In the rows, zero is written as 128.
One turn sends every row of this set to another row. A few are shown first. Where does it send the rows asked after them?
J536: [151 117 129 116 137 153 136 137 130 126 139 129 139 118 143 174 122 152
 111 111 143 130 149 104]
J220: [152 148 147 137 116 152 119 122 135 148 143 122 138 108 155 115 133 105
 145 118 137 106 139 107]
J203: [163 129 151 122 133 144 132 138 142 125 137  93 138 129 146 168 141 150
 126 119 143 136 132 104]
J632: [177 139 131 123 112 164 131 137 144 122 114 141 146 111 135 120 129 138
 106  92  99 117 131 120]
J788: [161 141 132 141 124 163 119 149 151 135 102 157 152 106 144 130 136 134
 101  98 117 108 129 135]
J619: [163 159 167 154 105 146 125 139 158 139 129 111 138 120 143 122 129 129
 145 106 129 102 131 116]
J7: [159 128 146 130 156 127 131 123 144 141 138 139 159 109 139 136  96 129
 117 139 142 143 148 137]
J817: [153 152 150 155 113 151 129 133 152 149 128 117 134 121 148 117 138 114
 142 100 139 100 132 118]
J684: [167 159 152 162 114 142 121 146 162 152 121 125 136 113 153 117 127 131
 142 110 133 108 125 110]
J101: [174 138 137 117 167 144 126 120 138 137 145 121 128 128 141 151 105 118
 115 108 127 141 127 121]
J859: [150 123 149 126 130 143 140 145 137 125 137  97 136 126 144 173 132 147
 120 110 148 127 144 105]
J609: [171 128 146 117 151 140 119 119 145 134 140 109 135 132 126 145 103 125
 121 114 116 145 124 136]
J591: [142 137 140 125 147 147 108 125 141 141 138 118 135 105 157 169 122 155
 125 128 157 129 136 113]
J938: [171 136 144 110 162 140 123 124 135 136 149 115 146 129 140 146 105 118
 116 121 119 145 128 130]
J167: [174 137 146 126 124 155 138 155 140 122 111 142 152 105 141 122 135 131
 100  97  95 121 134 116]
J908: [149 124 144 129 137 137 133 139 155 124 111 110 151  99 151 161 133 166
 112 123 153 138 143 122]
J638: [159 130 143 137 160 126 131 119 140 143 127 138 140 101 139 136  99 128
 107 130 152 143 149 136]
J231: [170 126 139 126 121 155 132 150 142 124 114 150 153 117 154 123 130 138
 114  96  92 114 135 126]
J506: [151 160 173 154 122 139 127 144 150 146 129 112 137 105 155 118 129 118
 141 109 129 104 136 111]
J564: [157 144 143 133 135 155 117 150 142 134 107 161 153  85 150 125 121 137
 100 107 108 114 137 124]
J223: [161 136 139 129 124 157 110 150 141 130 103 153 163  93 150 129 138 129
  97 117 115 115 133 131]
J896: [158 154 158 142 122 150 125 131 129 150 150 133 130 113 148 117 123 111
 141 114 125 106 138  98]
J993: [172 125 150 126 151 128 155 131 162 124 132 111 161 124 139 134 106 130
 128 116 128 147 142 130]
J504: [173 147 133 146 119 150 109 152 142 146 107 160 146 100 144 121 127 141
 102 118 117 118 125 123]
J410: [152 150 148 155 112 153 121 130 137 155 138 134 133 122 144 119 135 111
 137 112 142  99 135 116]
J996: [163 143 165 132 164 130 116 142 163 136 130 114 158 121 147 156 105 131
 119 125 128 138 127 143]
J195: [158 138 158 126 141 149 132 142 147 119 138  95 144 125 140 170 131 150
 114 113 150 128 126 102]
J216: [182 124 151 136 152 129 160 135 164 122 129 121 147 130 134 143 112 131
 122 108 136 144 142 121]
J510: [155 158 148 142 109 153 111 117 130 151 143 130 127 110 141 115 120 121
 136 117 132 104 136 114]
J412: [162 135 162 137 155 133 106 132 163 139 128 121 146 122 131 155  98 136
 123 125 128 138 125 148]
J446: [169 120 153 134 144 129 143 125 171 127 124 114 151 123 127 136 100 137
 131 113 128 145 137 139]
J998: [170 153 137 146 110 146 120 131 128 156 136 127 124 114 144 107 129 118
 130 117 128 115 127 105]
J855: [142 142 142 122 152 152 112 125 133 133 143 115 138 106 147 166 117 148
 108 123 159 126 131 107]
J346: [157 150 165 151 114 146 124 141 155 142 133 120 149 116 155 125 139 113
 150 119 138 102 136 110]
J431: [157 123 132 116 140 154 147 126 138 116 141 124 148 113 136 155 119 153
 109 113 152 135 142  95]
J804: [154 132 142 133 124 148 115 149 136 134 104 153 152  99 158 121 127 140
 104 110 103 112 138 140]
J566: [172 133 131 119 124 166 127 147 151 120 109 144 161 106 151 128 139 128
 109  98 102 118 128 118]
J402: [153 145 171 154 113 136 124 145 143 145 132 119 139 123 161 120 132 124
 146 114 122 100 137 123]
J320: [140 123 144 129 137 141 131 148 146 125 117 108 145 104 150 171 127 159
 107 111 151 129 148 121]
J582: [161 117 126 113 137 152 137 125 135 124 139 134 143 115 143 161 126 157
 116 123 143 140 145 101]
J82: [181 143 126 134 117 154 131 149 151 133 105 131 142 108 145 113 132 137
 110  93 104 122 122 115]
J79: [161 146 145 140 115 154 110 146 149 132 102 153 153  93 139 127 125 146
  99 112 116 111 134 138]
J433: [168 144 169 144 163 126 118 147 157 136 121 114 142 121 142 160 114 130
 109 122 139 136 128 140]
J484: [150 144 151 140 118 146 119 127 130 151 144 130 130 118 163 115 121 118
 147 111 119 102 139 116]
J246: [134 130 139 127 142 147 120 133 137 139 138 118 133 106 153 173 116 150
 120 117 158 122 148 111]
J268: [162 119 146 131 145 131 126 115 145 140 135 137 144 115 121 135  94 133
 120 134 135 146 143 140]
J39: [144 129 149 134 140 140 136 138 149 120 120 115 155  98 141 157 123 161
 103 124 164 131 143 115]
J915: [166 135 127 132 119 164 127 145 139 131 106 146 147 113 139 124 143 126
  97  94 110 114 129 129]

J346 turns into J223
J993 turns into J996
J216 turns into J433
Now find these:
J855 turns into J431
J506 turns into J564
J410 turns into J915
J504 turns into J998
J619 turns into J79
J412 turns into J268
J231 turns into J402
J591 turns into J582
J536 turns into J859

